In the data rows, zero lies at 4.5, halfway between 4 and 5.
Each pair is two rows. How far apart are they, by a hidden measure? 0 means very close, and 40 very far. Two or three weighted sums of its numbers give each row a place; it is the straight-line distance between the places.
"4 4 6 4 5 5 4 5 5 5 3 3 4 3 5 5 5 4 4 2"
"5 6 4 6 5 7 5 5 4 6 4 3 6 5 7 3 6 3 4 5" 18
"3 4 8 4 8 3 4 6 9 6 4 2 5 4 3 5 4 7 4 3"
"6 3 3 5 5 4 4 3 2 1 4 6 3 4 3 5 6 6 4 5" 18
"3 5 7 5 6 4 4 6 7 7 3 2 5 4 5 4 4 3 5 3"
"5 4 5 6 7 3 7 3 4 8 3 8 0 4 2 6 6 0 4 3" 5
"5 2 4 6 5 5 4 4 5 5 2 6 3 5 3 6 4 4 5 4"
"3 7 6 5 6 3 6 4 6 5 6 4 5 5 4 3 6 2 4 2" 21
"3 4 5 5 4 5 5 5 5 6 4 3 6 6 6 4 5 4 5 5"
"4 4 4 4 4 2 4 4 4 3 3 6 3 3 2 6 4 6 5 1" 13
"5 5 5 5 4 7 5 5 4 6 4 5 6 8 7 3 5 3 5 8"
"6 5 5 4 5 7 4 5 4 6 4 4 6 5 6 3 5 3 4 5" 18
"5 5 2 4 2 4 2 3 4 4 8 6 4 5 2 7 3 4 4 5"
"7 4 5 4 5 4 5 4 2 2 4 6 3 4 4 3 6 5 3 6" 13
"5 6 4 5 4 5 5 4 4 6 7 5 4 6 5 3 5 3 4 5"
"6 3 3 5 4 4 5 3 2 2 4 7 3 5 4 4 6 5 4 5" 5
"0 9 6 6 6 2 5 6 7 5 6 3 5 7 6 4 1 4 8 6"
"1 8 2 6 4 2 4 3 3 2 6 5 5 6 2 6 1 6 9 6" 34
"5 5 4 5 4 6 5 5 4 5 5 5 5 7 6 2 5 4 4 7"
"6 4 2 6 3 3 5 3 4 4 6 8 4 6 3 4 6 4 5 5" 6
"4 5 4 5 3 7 3 5 5 6 6 4 5 7 6 4 4 3 5 7"
"3 6 6 5 6 4 4 6 7 6 4 3 5 4 5 5 4 4 4 2" 20
"6 3 5 2 4 7 5 7 3 4 4 4 5 1 7 4 6 5 2 5"
"5 5 3 5 3 6 5 4 3 5 5 5 5 7 6 2 4 3 5 7" 19
"3 6 4 5 4 7 3 5 5 7 6 3 7 6 6 4 4 2 5 3"
"6 2 4 4 4 4 5 3 2 2 3 6 4 4 3 5 5 5 4 5" 4
"2 2 7 5 6 4 3 7 7 5 2 2 8 5 4 6 6 7 6 5"
"2 3 7 5 5 6 2 7 7 8 4 1 8 6 5 6 4 6 5 6" 13
"7 2 4 4 3 4 5 4 3 2 4 7 2 3 3 5 5 5 3 5"
"6 3 3 5 4 3 5 3 3 3 5 7 4 6 3 3 6 5 3 6" 7
"6 4 6 4 3 8 4 7 2 5 4 5 6 6 8 3 5 5 4 8"
"1 7 6 5 7 0 6 5 6 3 5 6 3 6 2 4 0 8 8 5" 34
"4 4 5 5 6 6 6 5 4 5 2 4 5 3 7 4 6 4 4 3"
"4 3 6 4 7 6 6 6 6 4 3 2 5 3 5 5 6 5 3 3" 13
"5 3 5 3 5 4 4 5 4 5 2 5 4 2 5 5 5 5 4 3"
"3 2 7 4 7 5 2 7 7 6 1 1 6 4 3 5 4 7 4 3" 25
"4 5 4 5 3 7 3 5 4 6 6 3 6 7 6 4 4 3 5 6"
"6 5 4 4 5 5 5 2 4 4 6 6 3 5 4 4 5 3 3 4" 18
"2 3 6 5 5 5 4 7 6 5 4 1 8 6 5 6 6 7 6 5"
"1 7 4 5 3 5 4 5 4 6 5 3 6 6 6 5 2 4 9 5" 17
"5 4 3 5 2 3 4 4 4 3 7 6 4 5 2 4 4 5 4 5"
"7 3 6 2 4 7 5 5 2 4 3 5 4 3 7 4 6 4 2 6" 8
"7 4 6 3 5 7 6 5 2 3 3 5 4 3 8 3 7 4 3 6"
"3 4 5 4 4 5 4 5 6 4 7 2 6 5 5 5 6 6 3 5" 2
"7 2 5 4 4 4 5 5 2 2 4 6 3 4 4 4 6 5 3 6"
"4 6 3 5 4 5 4 4 4 5 6 6 5 7 4 3 4 4 5 5" 4
"4 5 2 6 3 4 3 2 4 4 7 7 6 7 2 5 2 4 6 6"
"6 2 6 5 7 5 5 4 3 8 1 7 0 3 4 6 6 3 3 5" 36
"5 6 5 4 4 8 4 5 4 6 4 3 5 6 7 3 4 3 5 6"
"4 2 7 3 7 5 4 7 9 5 4 1 5 2 3 7 8 8 2 3" 16
"7 3 5 3 4 6 5 6 2 4 3 5 4 3 6 3 5 5 3 6"
"5 6 4 5 4 4 6 4 4 5 6 4 4 4 5 3 6 3 3 3" 4
"3 2 7 4 7 5 3 6 7 6 1 1 7 3 5 7 5 6 4 3"
"3 1 8 5 9 3 5 7 9 5 3 2 7 3 2 6 6 9 4 4" 8
"1 7 4 6 4 1 5 4 5 3 6 5 4 6 3 6 0 6 9 7"
"7 2 5 3 4 5 4 5 3 3 3 5 4 3 5 5 5 6 3 5" 31
"6 6 6 4 5 6 6 4 2 5 5 5 5 6 6 2 5 4 5 6"
"8 2 4 3 5 5 5 5 2 2 3 6 3 3 5 5 6 6 3 7" 22
"0 7 5 7 5 3 5 5 4 2 2 5 3 6 5 8 0 6 9 8"
"4 7 2 4 2 4 3 3 4 4 7 6 4 6 4 6 3 4 5 5" 14
"4 5 3 5 4 3 4 4 4 3 3 6 4 3 2 6 4 5 5 1"
"7 3 3 4 5 4 6 4 2 2 3 6 4 4 4 3 6 5 4 5" 16
"7 2 4 4 5 4 6 4 2 1 3 7 3 5 4 5 6 6 4 5"
"4 6 4 5 2 7 3 6 4 6 4 3 7 6 7 2 4 4 4 6" 22
"3 6 6 5 6 3 6 4 6 5 4 4 4 4 5 4 5 3 5 2"
"2 4 8 4 7 6 5 6 8 8 4 1 8 5 5 5 6 5 5 4" 17
"4 4 3 4 3 2 4 4 4 3 4 6 4 3 3 4 3 5 5 2"
"3 4 6 5 7 4 5 6 7 7 4 4 5 3 5 6 5 3 4 3" 10
"6 4 3 4 2 2 4 3 4 3 7 7 3 6 2 5 3 4 4 5"
"4 4 4 4 4 3 4 5 4 4 2 5 3 2 4 6 4 5 4 2" 18
"5 5 3 4 3 2 4 3 4 3 8 7 3 6 1 4 3 4 5 4"
"4 5 4 5 3 5 4 5 4 4 5 4 5 4 5 3 5 5 3 5" 30
"1 8 5 6 4 5 3 5 5 6 4 3 6 5 6 5 2 3 6 3"
"4 5 2 5 3 6 2 3 4 6 6 5 6 6 4 5 2 4 6 6" 7
"7 3 3 5 5 4 6 2 4 2 4 7 3 4 3 4 5 4 3 4"
"7 3 3 4 3 3 4 3 4 3 5 6 3 4 2 6 4 5 4 3" 15
"6 3 2 5 2 4 3 4 5 4 7 6 4 6 3 4 4 4 4 5"
"5 5 3 5 5 8 3 3 2 4 4 4 5 3 4 7 3 4 7 6" 31
"6 4 2 4 2 4 4 4 4 5 6 6 4 6 4 4 5 4 4 7"
"4 5 5 5 6 4 5 4 5 6 4 4 4 3 4 4 5 3 4 2" 11
"3 1 6 5 5 4 4 5 8 5 3 3 6 2 3 8 5 5 4 4"
"7 4 6 3 5 7 6 5 2 3 4 4 5 3 8 3 6 5 3 5" 15
"5 5 2 5 2 3 4 3 5 3 7 6 3 7 1 4 4 4 4 4"
"6 2 6 2 5 5 4 6 5 2 5 2 4 0 5 5 7 8 2 4" 29
"4 4 6 5 6 6 6 5 5 5 4 3 5 3 6 4 7 4 3 3"
"6 4 6 3 4 7 5 5 3 6 4 4 5 5 8 3 5 4 4 7" 15
"5 5 4 5 4 6 5 4 5 7 5 5 6 6 5 4 4 2 5 4"
"5 5 4 4 3 7 4 4 4 6 4 4 5 6 7 3 4 3 3 7" 23
"5 5 5 5 3 7 5 5 4 8 4 4 5 6 7 3 4 3 5 6"
"7 3 3 4 2 4 4 4 4 3 5 6 3 5 4 5 5 5 4 6" 5
"7 3 3 5 4 2 5 3 3 2 5 7 3 5 1 4 6 5 4 5"
"5 5 2 6 3 2 4 2 3 2 6 6 3 6 1 4 5 4 5 5" 1
"4 6 5 4 5 5 5 4 5 6 4 3 5 3 6 5 6 3 4 2"
"4 2 5 5 3 4 3 6 4 5 2 4 6 4 5 5 4 5 5 4" 9
"3 6 4 5 3 5 4 5 5 8 4 3 6 7 5 3 3 4 6 4"
"4 3 6 4 4 5 6 6 5 6 5 3 6 4 6 5 6 5 5 5" 18
"5 3 3 5 2 3 5 5 5 4 5 5 4 5 4 4 5 5 4 5"
"2 5 4 7 4 4 5 5 4 6 2 5 7 7 5 3 4 4 7 4" 18
"4 3 7 4 8 6 5 6 6 6 2 3 6 2 5 5 7 5 4 3"
"4 5 4 5 6 5 6 5 4 4 2 4 4 3 5 3 7 5 5 2" 7
"6 4 3 4 2 5 4 3 4 4 6 5 4 6 5 4 5 4 3 6"
"6 6 3 5 4 4 5 3 4 4 7 5 4 7 4 3 6 3 4 5" 14
"6 5 3 5 3 5 5 3 4 5 6 6 4 6 5 3 5 3 4 6"
"2 7 6 4 6 0 5 5 7 2 5 5 2 6 3 5 0 7 7 5" 29
"5 4 3 5 4 3 4 3 4 2 5 7 4 4 2 6 4 5 5 3"
"3 5 6 4 6 5 5 5 7 6 5 2 5 4 5 5 6 4 4 3" 21
"4 6 3 5 3 6 4 5 5 6 6 5 5 6 5 4 3 2 4 5"
"6 3 4 5 6 5 5 3 5 6 3 6 1 4 4 5 6 3 4 4" 14
"5 5 5 4 5 4 6 5 3 4 3 5 4 3 5 4 6 4 5 2"
"3 6 3 6 3 6 4 5 6 7 5 3 7 4 5 3 4 2 4 3" 33
"5 5 5 5 4 6 5 4 4 6 5 5 5 6 6 3 4 2 5 6"
"5 5 3 5 4 2 5 3 3 3 6 7 5 5 2 5 5 4 5 4" 13
"3 7 4 5 3 7 2 5 5 7 6 4 7 6 6 4 2 3 5 4"
"4 6 4 4 5 6 5 4 4 5 4 3 5 3 7 3 7 4 3 3" 23
"4 4 7 3 4 6 6 6 4 5 5 2 6 3 7 4 8 6 4 5"
"6 3 3 5 4 4 5 4 3 3 3 7 4 6 4 5 6 5 4 6" 30
"7 3 5 2 4 7 4 6 2 3 3 5 4 2 7 5 6 5 1 6"
"3 1 8 3 8 5 4 7 8 6 3 1 6 3 5 7 6 7 3 4" 21
"5 3 3 4 4 3 4 4 4 4 4 6 4 2 2 5 4 5 4 2"
"4 6 4 4 2 5 4 5 3 6 6 4 5 5 5 2 5 4 5 6" 26
"1 8 3 6 4 2 5 3 3 2 7 5 4 5 3 7 0 6 9 8"
"4 5 4 5 5 6 5 5 6 7 4 4 5 4 6 4 5 3 3 3" 31
"5 4 3 5 4 3 4 3 4 3 4 7 4 4 2 6 5 5 5 3"
"5 4 2 5 2 4 3 3 5 4 6 6 4 5 3 5 4 4 4 6" 18
"6 3 6 3 5 7 6 7 6 4 7 2 6 2 8 5 9 7 2 4"
"6 4 3 5 3 3 5 3 3 2 6 6 4 6 3 4 5 4 5 5" 23
"2 8 5 4 7 0 4 6 8 5 4 6 2 6 2 3 0 9 6 6"
"7 5 6 2 4 7 7 5 3 3 6 4 3 3 8 4 7 4 2 6" 28
"3 5 6 4 6 4 4 5 7 6 4 3 5 4 5 5 4 3 4 3"
"3 9 4 5 2 0 4 3 6 3 9 5 3 6 3 5 3 4 4 4" 1
"7 3 5 4 5 5 5 4 3 5 4 6 2 4 5 4 5 3 3 5"
"2 5 5 6 4 6 4 5 5 7 4 3 7 7 5 4 4 3 6 5" 24
"3 5 5 5 4 6 4 7 5 5 5 1 7 5 6 3 6 6 5 6"
"3 6 1 6 3 5 3 3 3 4 6 5 4 6 5 8 1 5 9 9" 1
"4 5 4 6 4 1 4 4 4 3 4 6 4 4 2 5 4 4 5 1"
"7 3 6 2 5 6 5 5 2 3 4 5 4 2 7 4 5 5 2 6" 25
"4 6 5 4 4 7 6 6 3 5 4 3 6 4 7 2 6 4 5 4"
"5 5 4 5 3 7 4 4 4 6 4 4 6 8 6 4 3 3 5 6" 25
"6 4 3 5 2 4 4 4 4 4 5 5 4 5 4 5 4 4 4 4"
"1 8 3 7 4 8 1 3 3 6 7 3 7 7 5 5 1 4 9 8" 19
"4 5 4 5 4 8 4 5 5 6 3 3 6 7 6 3 4 3 5 5"
"5 5 2 4 1 4 4 3 4 5 7 6 4 5 3 5 4 3 4 4" 16
"4 4 5 5 5 3 5 5 5 3 3 5 4 3 3 5 3 4 5 1"
"5 2 4 4 3 4 3 5 5 4 4 4 4 4 4 6 6 6 4 4" 12
"7 2 5 5 5 4 5 4 4 4 2 6 2 5 3 5 5 5 3 5"
"7 2 5 3 5 6 4 5 2 3 3 5 4 3 6 5 5 4 3 5" 12
"2 9 2 7 6 7 5 2 4 3 9 4 4 6 6 7 2 4 7 9"
"0 7 4 7 5 2 8 3 4 1 2 6 2 7 3 9 0 5 9 8" 20
"7 3 4 3 5 5 4 5 3 2 3 6 3 4 5 4 6 5 3 6"
"5 3 5 4 5 3 5 4 4 3 2 6 4 2 3 4 4 5 5 2" 1
"5 5 2 5 3 5 2 3 3 3 6 6 5 4 2 7 3 4 7 5"
"3 3 7 4 7 4 5 5 7 6 3 3 6 3 4 6 5 5 4 3" 37
"7 4 6 3 4 7 6 4 2 7 4 6 4 5 8 3 5 3 3 8"
"4 5 5 5 5 2 4 6 6 4 4 4 4 3 4 5 3 3 4 2" 20
"1 5 7 5 5 6 2 6 7 9 4 1 7 6 4 5 4 5 5 5"
"7 2 4 5 5 4 5 4 4 5 2 7 2 3 3 5 5 4 5 4" 8
"4 4 6 3 5 7 5 6 4 5 4 2 8 4 7 4 6 5 4 5"
"2 6 4 5 3 6 4 6 5 8 3 3 6 5 7 4 4 2 5 2" 12
"5 4 3 5 4 3 5 4 4 3 4 5 3 2 3 5 5 5 5 1"
"6 4 3 4 4 3 5 3 3 2 6 7 4 6 3 4 6 5 4 6" 15
"5 3 3 5 2 4 4 5 4 3 4 5 4 4 4 5 5 6 4 5"
"5 4 6 3 5 5 4 6 4 4 4 3 5 2 5 4 5 5 3 3" 2
"5 4 3 5 3 3 5 3 5 3 4 5 3 2 2 5 5 5 4 2"
"5 4 3 5 4 2 4 3 4 3 4 6 4 2 2 4 4 5 4 2" 7
"3 8 6 6 6 3 5 4 5 5 6 4 5 5 4 3 5 3 5 1"
"2 5 8 4 8 1 4 7 9 7 5 2 4 4 1 4 3 8 4 3" 27
"4 3 7 3 6 6 4 6 7 6 5 1 7 3 6 6 6 5 3 3"
"0 9 6 5 8 2 5 6 6 7 4 4 7 7 5 1 1 5 7 4" 30
"4 3 6 4 6 5 5 6 5 5 4 3 5 3 6 5 6 5 4 3"
"5 4 4 4 2 5 4 5 4 6 5 5 6 5 5 4 5 4 5 6" 9
"8 3 5 2 5 6 5 4 2 2 4 5 3 2 6 4 6 4 2 5"
"3 5 5 5 5 5 4 5 6 6 3 3 6 4 6 4 4 2 5 3" 3
"6 3 4 5 2 4 4 5 4 4 4 6 4 6 4 4 4 4 4 6"
"2 5 8 5 9 2 5 6 9 6 5 3 5 5 1 4 4 8 5 3" 14
"6 3 3 5 3 4 4 4 4 3 5 6 3 6 3 5 4 5 4 5"
"8 1 4 2 4 4 6 4 2 2 2 6 2 3 4 5 5 5 3 6" 14
"3 6 6 6 7 3 6 5 6 5 3 3 4 4 5 4 6 3 5 2"
"2 7 5 6 7 6 5 3 3 4 6 5 3 5 6 7 0 6 9 9" 15
"7 1 8 5 8 5 6 6 3 7 0 8 1 2 6 5 7 5 4 5"
"7 2 3 4 3 5 5 4 4 3 3 6 3 4 5 4 4 5 2 6" 31
"5 5 6 4 5 6 5 6 4 5 5 3 5 4 7 4 7 5 4 4"
"5 4 3 4 2 5 4 4 3 4 4 5 6 5 5 4 5 6 4 5" 14
"7 4 6 2 5 7 5 6 2 2 3 4 5 3 8 3 5 6 2 6"
"4 3 5 5 4 5 3 6 5 5 1 4 5 4 4 5 4 5 5 3" 14
"5 3 4 4 4 3 4 5 5 4 3 6 4 2 3 5 4 5 5 2"
"4 5 6 4 5 5 5 5 5 6 5 4 5 3 5 5 5 3 4 2" 5
"5 6 5 4 6 6 6 4 3 4 4 4 5 6 7 3 6 4 5 6"
"4 4 4 5 4 2 4 5 5 3 2 6 3 4 3 6 3 5 5 2" 19
"4 4 6 5 5 6 5 6 7 6 6 2 5 4 6 5 7 3 3 3"
"6 4 3 4 3 3 4 3 4 2 6 6 4 6 3 4 4 5 4 6" 6
"3 6 3 5 4 1 4 3 4 1 4 6 4 5 2 5 4 5 5 1"
"0 9 5 6 4 5 5 4 4 5 5 3 6 7 7 6 0 5 9 8" 19
"8 1 5 2 4 5 5 4 2 2 3 6 3 2 5 5 6 5 2 7"
"5 3 3 4 4 3 4 5 5 4 3 5 4 2 3 5 4 5 5 1" 11
"3 7 7 4 8 3 5 6 8 8 5 3 5 4 4 3 3 5 5 3"
"8 2 5 3 4 5 4 4 2 1 3 6 3 3 5 5 5 6 3 6" 25
"2 6 5 6 5 3 7 2 5 3 2 7 1 7 3 9 0 5 9 9"
"3 7 4 6 4 5 5 4 5 7 5 4 6 5 5 2 4 3 5 3" 20
"6 4 6 3 4 7 6 6 3 3 4 3 5 2 8 3 7 5 3 5"
"4 3 5 4 3 2 4 5 4 3 2 5 4 3 3 6 3 4 5 1" 14
"5 3 3 5 3 3 4 4 5 3 3 4 4 5 3 5 5 6 4 4"
"7 2 4 3 4 5 5 5 3 2 3 6 4 4 5 5 4 6 3 6" 6
"2 7 4 5 4 6 3 5 4 6 3 3 7 5 6 4 3 3 6 2"
"5 5 5 3 4 6 6 6 3 4 5 3 6 4 7 2 6 4 4 5" 23
"4 3 6 4 5 5 4 5 6 4 4 3 4 2 4 6 5 4 3 4"
"6 5 5 3 2 7 4 6 2 5 6 4 6 6 8 3 5 4 4 8" 27
"6 6 4 4 3 5 5 3 4 5 7 5 5 6 6 3 5 3 4 6"
"5 5 4 4 3 7 5 5 5 8 4 5 6 7 7 3 3 3 5 7" 1
"4 3 5 5 4 4 3 5 4 4 2 5 4 3 4 5 4 4 4 4"
"6 3 3 4 3 3 5 4 3 3 3 6 3 3 3 5 5 6 4 4" 6
"7 3 3 4 3 3 5 3 3 2 5 6 2 4 3 5 5 5 4 5"
"5 4 2 5 1 4 4 3 4 5 7 6 4 5 3 4 4 3 4 5" 8
"6 4 4 3 4 5 4 5 4 3 3 5 3 3 5 4 5 6 3 5"
"1 8 9 4 9 1 4 7 9 8 5 2 4 5 3 2 1 9 6 4" 34
"8 2 4 3 5 4 7 4 2 2 3 7 3 3 5 4 7 5 3 6"
"7 2 4 3 4 5 4 5 3 2 2 5 4 3 5 5 5 5 2 5" 25
"6 3 6 2 5 8 5 7 5 4 5 2 6 0 8 5 9 8 2 4"
"6 4 5 4 5 5 6 5 2 1 4 4 4 2 5 3 6 5 3 4" 14
"4 6 3 4 4 7 4 5 5 6 4 4 6 7 6 3 3 3 4 5"
"7 3 2 4 3 3 5 3 3 3 5 7 3 4 2 3 6 5 4 5" 13
"5 6 4 4 4 6 5 4 4 6 5 4 6 6 6 3 5 3 5 5"
"6 3 2 4 2 4 3 3 5 4 5 6 3 5 3 5 5 4 3 6" 23
"2 9 6 5 7 1 5 5 7 6 5 4 5 6 5 3 2 5 7 4"
"6 4 3 4 2 3 4 4 4 4 7 6 3 6 2 4 3 4 4 5" 27
"5 6 5 4 6 4 6 3 3 4 5 5 4 2 5 3 6 3 3 3"
"7 4 5 4 6 5 6 4 4 4 5 6 1 4 5 4 7 4 2 5" 5
"3 6 3 5 3 5 3 3 3 5 8 5 5 6 3 6 2 4 7 6"
"5 3 7 6 7 3 7 3 3 8 3 8 0 4 3 6 6 1 5 4" 30
"6 5 5 4 6 6 6 4 4 4 4 5 4 5 6 4 6 4 4 5"
"3 4 7 5 8 4 4 5 7 6 4 2 6 4 3 5 6 5 4 3" 6
"5 4 5 4 5 5 4 5 4 5 2 4 5 2 5 5 4 5 4 2"
"4 5 5 4 5 5 5 5 4 5 4 3 4 3 5 4 5 3 4 2" 19
"7 4 5 3 5 7 5 6 2 4 3 4 4 2 8 4 6 5 3 6"
"4 6 3 5 2 3 2 3 3 4 7 6 3 5 2 6 2 4 6 4" 21
"3 6 3 6 3 1 4 4 5 3 6 6 3 5 3 5 5 5 5 2"
"5 5 5 4 5 6 5 4 4 5 4 4 5 5 6 3 5 2 4 4" 12
"5 5 2 6 3 3 4 3 3 4 6 8 5 6 2 3 5 5 6 5"
"5 4 2 5 3 4 4 3 4 4 6 7 4 5 3 5 5 5 4 4" 13
"2 7 3 5 4 6 3 6 5 6 3 3 7 5 6 4 3 4 6 2"
"6 3 4 4 6 4 6 4 2 2 3 6 3 3 4 5 6 5 4 4" 11
"6 3 3 5 3 3 5 3 4 3 5 7 4 6 2 5 4 4 4 5"
"5 5 2 5 2 3 4 3 4 3 7 6 4 6 2 4 4 4 4 5" 6
"6 5 3 5 3 5 4 3 4 4 6 6 4 6 4 3 5 4 4 5"
"4 7 4 5 5 4 6 4 5 4 7 4 5 4 5 4 7 3 3 3" 11
"5 6 4 4 3 6 5 3 4 5 7 5 5 6 6 3 4 2 3 4"
"3 6 3 5 3 3 2 2 4 3 8 6 3 6 2 6 1 4 6 5" 9
"5 3 5 6 8 4 6 2 5 6 2 7 2 5 4 6 6 4 5 3"
"6 5 5 4 5 5 6 3 4 5 6 5 4 5 4 3 4 2 4 4" 12
"3 8 4 6 5 6 4 3 2 5 7 4 6 5 5 6 2 4 9 6"
"3 4 4 6 4 4 5 5 4 5 4 4 6 5 5 4 6 5 6 5" 26
"4 4 4 3 2 7 3 7 4 6 4 2 7 5 6 4 5 5 4 6"
"5 5 5 5 5 4 5 4 4 5 4 5 4 3 4 4 5 3 4 2" 15
"6 3 5 4 5 5 5 5 4 5 2 5 5 2 6 4 5 5 3 4"
"6 4 2 4 3 3 4 3 4 3 6 7 4 5 3 4 4 4 4 5" 18
"6 3 4 5 6 2 6 3 4 3 4 8 2 4 2 5 5 5 5 3"
"2 7 6 5 4 5 4 6 7 7 4 2 6 6 6 5 3 2 5 3" 12
